(in the rows, 128 means zero)
One turn moves each row of this set onto another row. After a few examples, where does it send each row asked below?
K119: [138 123 142 140 152 117 140 103 141 123 129 108 113 143 114]
K563: [119 122 129 146 136 128 110  80  97 105 113  92 126 101 128]
K535: [140 123 161 144 172 119 146  95 105 107 106  95 121 119 143]
K194: [130 135 160 113 163 104 110  90 110 114 109 109 145 110 152]
K534: [137 123 136 114 149 113 143 112 133 120 141  95 122 134 130]
K284: [126 114 123 117 135 116 129 104 134 112 152  93 127 130 125]
K212: [127 114 127 149 133 120 105  80 137 106 132 107 127 126 107]
K920: [140  95 157 136 148 132 147  92 135 130 136 118 132 129 143]
K712: [137 105 117 141 135 123 134  92 121 109 119  81 118 120 116]
K225: [129 129 161 147 166 123 128  88  92 103 104 100 124 110 147]
K372: [120 121 135 146 138 119  94  72 124 106 118 113 134 115 117]
K407: [143  86 145 135 138 130 137  87 140 127 135 112 135 126 135]
K622: [127 114 160 133 139 133 116  85 110 141 114 124 135 105 149]
K359: [120 127 148 119 150 109  96  80 112 105 118 106 150 104 145]
K491: [145 137 132 144 131 110 133 118 133 120 115  94 163 124 128]
K351: [145 113 149 140 163 117 155 100 118 108 112  88 117 126 134]
K615: [141 133 157 138 165 113 141 104 130 130 117 112 115 138 123]
K192: [133 115 131 144 138 121 126  93 141 115 136 107 119 139 107]
K395: [130 139 162 142 163 112 105  82 111 121  98 121 132 116 134]
K497: [137  85 135 133 128 129 123  81 137 128 127 112 140 116 133]
K907: [137 139 165 139 170 112 127  95 119 130 102 118 122 126 133]
K720: [130 146 131 150 123 121 121 115 122 115 125  97 162 118 130]
K136: [127 149 141 154 128 122 120 111 119 108 127 100 166 117 137]
K877: [145 139 149 148 145 110 135 112 131 107 114  98 170 123 140]
K111: [130 146 148 155 138 119 122 109 120 104 125 104 169 118 143]
K923: [119 129 147 148 150 126 113  82  90 104 107  97 128 102 139]
K376: [143 105 130 139 151 119 151  99 125 109 120  82 115 126 120]
K274: [132  93 137 130 126 129 110  78 125 135 118 117 141 107 136]
K375: [148 136 140 145 139 108 137 115 134 115 111  94 166 124 132]
K592: [138 136 159 109 169 105 128 103 116 125 112 106 134 121 150]
K268: [126 110 118 143 129 127 117  86 109 106 117  85 123 111 119]
K742: [130 105 146 132 129 133 108  80 114 139 114 121 141 104 143]
K91: [141 130 150 108 162 108 145 114 124 129 126 101 126 129 141]
K256: [123 130 149 145 149 114  92  72 114 112 104 117 137 111 127]
K273: [119 113 125 120 130 116 108  90 129 103 150  96 135 119 128]
K148: [132 115 167 135 147 135 130  91 111 140 122 125 132 116 154]
K371: [138 143 150 153 143 112 131 108 126 104 119 102 169 120 144]
K811: [136 141 128 146 125 117 127 119 129 121 119  94 161 121 128]
K889: [115 118 133 121 138 114  95  81 120  98 134 102 147 109 137]
K84: [136 105 167 138 152 134 143  94 124 135 131 123 129 125 151]

K375 goes to K491
K615 goes to K119
Now these:
K84 goes to K920
K194 goes to K592
K712 goes to K268

One turn moves each row of this set onto another row. After a few examples, where does it send each row asked below?
K43: [150 136 151 126  99 125 140 127 159 110 119 153 106 122 170 150 142 120
 152 122 149 128 122 119 108 140 138 124 141 144 152 139 131 113 118 128
 108]
K897: [143 138 138 124  85 127 136 121 142 120 105 144 117 120 167 144 148 121
 157 131 155 123 131 131 110 139 143 133 127 140 162 144 139 124 125 112
  83]
K362: [142 138 157 129 110 120 142 123 176 113 126 163 100 124 162 142 147 117
 151 123 148 113 120 119 100 145 150 112 136 139 151 144 135 120 117 135
 124]
K185: [143 141 144 124  88 132 127 122 147 121 110 144 116 117 162 140 148 123
 158 131 157 119 127 128 114 141 150 135 127 138 163 143 140 125 124 119
  82]
K430: [115 111 153 144  92 104 166 104 140 148 157 133 113 151 105 131 143 138
 134 145 130  92 162 142 110 128 131 139 121 144 131 152 106 119 126 101
  91]
K195: [149 138 154 129  99 126 137 127 161 109 123 153 104 119 166 146 142 122
 153 123 152 127 119 119 108 141 144 124 138 141 156 143 133 112 116 128
 108]
K934: [107 129 120 139  83 110 165 115 168 142 164 145  98 145 110 140 146 145
 156 150 129  94 136 143 108 125 132  92 132 124 131 164 150 137 139 121
  99]
K116: [145 131 149 125 108 113 152 124 171 114 118 163 101 128 171 149 147 114
 148 123 147 119 126 122  95 142 137 113 139 141 145 140 134 119 123 128
 124]
K464: [150 135 148 124  96 123 142 125 158 110 115 152 105 120 170 148 141 120
 149 123 149 130 120 121 105 139 133 119 139 141 155 143 133 114 120 124
 109]
K580: [123 123 155 131 105 107 159  98 155 153 141 135 118 154 123 124 142 124
 139 133 114  82 161 125 124 134 138 115 117 157 144 140  93 130 110 106
  90]
K774: [112 121 114 132  84 105 170 117 167 144 158 143 100 149 117 146 145 142
 152 150 128  97 139 144 110 125 119  95 137 126 122 155 150 138 146 121
 100]
K124: [146 130 155 129 110 116 145 127 174 113 125 164 100 125 166 148 149 116
 149 125 152 117 125 121  99 144 145 118 138 140 144 138 134 118 119 131
 123]
K863: [109 131 153 131  95 114 163  92 148 153 154 124 119 154 108 127 137 137
 141 140 113  84 156 135 117 129 130 128 120 148 137 156 102 127 132 118
  92]
K472: [113 116 150 112  94 115 158  95 151 158 145 121 116 145 110 124 133 135
 133 140 116  84 146 133 125 132 108 128 122 140 135 146 114 137 147 128
  97]
K676: [129 104 154 142  97  97 162 106 146 149 141 143 111 147 116 121 146 128
 128 140 132  91 160 135 112 133 137 118 114 148 146 145 102 123 104  85
  91]
K178: [112 102 135 138  74  98 167 114 143 151 154 140 108 130  98 132 146 147
 141 153 133  92 142 157 116 126 119 106 130 131 136 161 138 127 133 105
 100]
K595: [143 133 148 125 104 116 151 121 171 112 115 162 100 124 167 144 145 115
 147 123 148 120 121 124  92 141 137 106 135 137 153 149 137 121 122 126
 126]
K222: [148 141 147 128  96 124 142 123 158 109 116 153 107 120 168 145 141 120
 151 122 147 130 119 122 103 138 137 116 136 141 160 149 133 114 117 123
 110]
K38: [140 145 140 121  87 132 133 118 146 122 106 142 119 120 167 141 146 122
 159 129 152 119 129 128 112 139 146 130 126 141 164 146 136 126 125 119
  83]
K193: [108 132 127 140  90 114 157 118 174 143 173 145  97 146 108 141 148 147
 161 152 130  87 136 139 116 128 141 101 134 126 126 155 147 136 137 131
  96]
K964: [110 109 147 128  84 111 149 116 157 157 164 136 106 124  92 126 144 150
 147 154 130  80 133 146 134 132 127 112 132 130 135 150 139 133 137 132
 100]
K282: [113 111 142 148  85  98 166 119 147 150 167 142 112 143 104 143 151 145
 153 154 129  86 156 150 123 125 135 122 137 145 122 148 123 120 125 113
  93]
K809: [123 118 153 109 103 112 151  96 161 160 131 130 117 143 121 116 136 123
 133 133 112  80 146 122 133 137 119 109 116 148 148 136 105 141 126 119
  96]
K610: [115 116 119 136  88 103 168 123 167 144 165 146  99 151 119 151 149 142
 155 153 132  95 145 141 115 126 123 107 142 130 112 143 147 134 144 123
  96]
K981: [114 119 128 140  91 109 158 125 172 144 174 148  96 146 111 147 150 146
 157 154 136  89 140 139 119 129 135 111 140 127 116 143 148 133 140 130
  96]
K81: [140 140 152 130 106 119 148 121 173 112 121 163 101 125 163 142 147 117
 150 121 147 117 121 123  93 142 147 106 133 138 156 152 135 120 117 128
 125]
K581: [102 134 136 136  84 108 165 103 152 153 160 133 117 144 104 137 143 143
 159 146 111  82 149 147 124 125 133 103 132 147 137 162 121 129 130 124
  96]
K890: [131  95 160 111  99 110 143 106 159 159 135 135 107 129 110 108 139 129
 122 141 132  83 137 126 132 142 117 115 114 134 149 132 119 140 126 114
  99]
K991: [144 136 140 119  89 129 132 123 145 123 106 143 117 120 169 144 148 121
 157 131 154 120 130 128 115 139 141 136 130 141 158 137 138 126 128 119
  83]
K419: [116 100 153 136  85 107 160 104 139 150 150 133 108 135  95 118 139 143
 123 148 139  94 146 145 107 131 122 130 115 129 144 160 121 125 133  99
  97]
K821: [146 144 152 127  98 128 138 123 161 110 119 152 105 119 165 144 140 122
 153 122 148 126 117 119 107 140 142 117 136 140 161 147 133 115 117 130
 109]
K945: [117 102 159 120  92 116 146 104 150 157 153 127 107 131  95 115 136 144
 127 147 134  85 138 136 123 136 117 134 118 128 140 147 124 133 143 122
  98]
K705: [111 113 135 118  84 105 164 110 154 160 152 131 115 140 110 140 142 141
 150 149 115  83 145 144 134 128 109 110 139 143 123 143 130 135 146 133
  99]
K677: [144 140 143 125  90 130 131 123 145 121 111 145 117 122 167 144 150 122
 160 131 156 118 133 127 115 139 150 139 130 143 158 139 135 123 123 119
  81]
K355: [131  92 160 132  94 103 149 109 150 152 139 143 104 129 104 108 144 134
 121 143 142  90 143 135 117 138 131 116 110 132 155 145 118 130 112  91
  97]

K193 goes to K774
K178 goes to K282
K195 goes to K222
Now these:
K897 goes to K677
K124 goes to K81
K809 goes to K890
K430 goes to K863

One turn moves each row of this set onto another row. After a few examples, where does it send each row asked below?
K15: [118 143 153 121 114 120 137 128  93 141 107 125 116 131 135]
K255: [118 154 136 143 126 139 123 126 110 155 114 122 140 128 125]
K758: [141 129 124 136  99 140 136 110 112 125 107 123 107 141 145]
K652: [122 159 141 134 134 145 116 136 108 145 123 131 139 124 128]
K568: [119 140 142 118 111 113 143 128  96 154 107 120 123 124 124]
K448: [149 133 131 135  89 146 132 109 101 129 123 123 104 133 134]
K100: [120 150 137 139 131 141 127 130 111 157 122 111 139 120 116]
K727: [118 138 146 104 145 124 144 137  95 126 136 137 138 134 130]
K669: [150 133 104 124  93 131 141 121 119 148 110 119 117 121 126]
K483: [156 145 132 121  96 151 122 124 101 121 131 143 109 127 138]
K494: [143 132 124 128  84 144 138 111 110 130 115 135 107 120 140]
K207: [117 132 141 115 124 114 152 126  98 154 118 108 129 124 117]
K391: [142 128 118 109 125 148 147 120 113 107 152 154 135 129 137]
K649: [147 139 126 111 113 154 136 126 109 106 140 155 119 122 144]
K208: [155 142 128 116 110 154 126 133 109 115 121 129 100 123 140]
K168: [143 122 118 128  88 142 152 109 112 140 121 118 111 114 126]
K35: [148 143 114 113 118 142 128 130 113 112 128 158 127 137 149]
K548: [151 131 124 109 129 151 137 124 104 109 161 141 132 135 128]
K570: [118 151 130 133 142 138 129 131 113 153 131 125 154 126 119]
K718: [145 136 133 122  98 154 135 117 107 111 125 146 105 125 147]
K922: [117 154 140 137 142 144 121 129 109 139 128 134 146 134 130]
K141: [140 117 103 112 114 137 163 113 118 137 147 127 140 119 116]
K236: [149 129 115 132  84 133 140 105 107 147 123 121 119 129 124]
K61: [120 149 150 106 132 123 134 138  94 127 124 145 132 134 138]
K247: [150 127 107 108 124 140 146 121 110 127 163 139 148 130 117]
K389: [138 117  96 119 124 127 158 112 122 133 136 125 146 140 124]
K631: [149 140 127 118 112 149 126 119 102 109 143 154 126 140 143]
K283: [138 114 108 127 102 137 163 102 117 141 132 117 126 121 119]
K822: [113 131 135 112 132 111 154 125 100 150 128 120 143 132 118]
K797: [142 114 108 121 117 135 156 105 112 136 154 120 142 136 114]
K958: [115 143 135 140 140 139 132 123 112 152 127 115 148 131 119]
K783: [119 149 140 133 148 147 126 133 110 142 135 123 145 126 120]
K839: [143 126 122 112 141 149 142 124 112 101 145 135 128 142 139]
K469: [149 119 113 123 100 137 152 110 109 147 141 107 125 122 109]
K342: [144 113 111 123 117 139 156 115 117 138 128  97 118 125 115]
K893: [119 137 136 102 140 117 149 136  98 141 137 129 145 127 120]
K794: [151 129 102 100 134 140 147 135 118 125 149 131 138 121 120]
K617: [141 119 111 108 129 146 159 118 115 117 158 136 140 124 123]
K735: [118 153 147 143 132 148 121 127 108 144 119 119 132 128 127]
K943: [123 150 155 111 122 126 130 139  92 132 115 135 118 128 137]

K649 goes to K391
K207 goes to K568
Now these:
K735 goes to K652
K247 goes to K797
K839 goes to K794

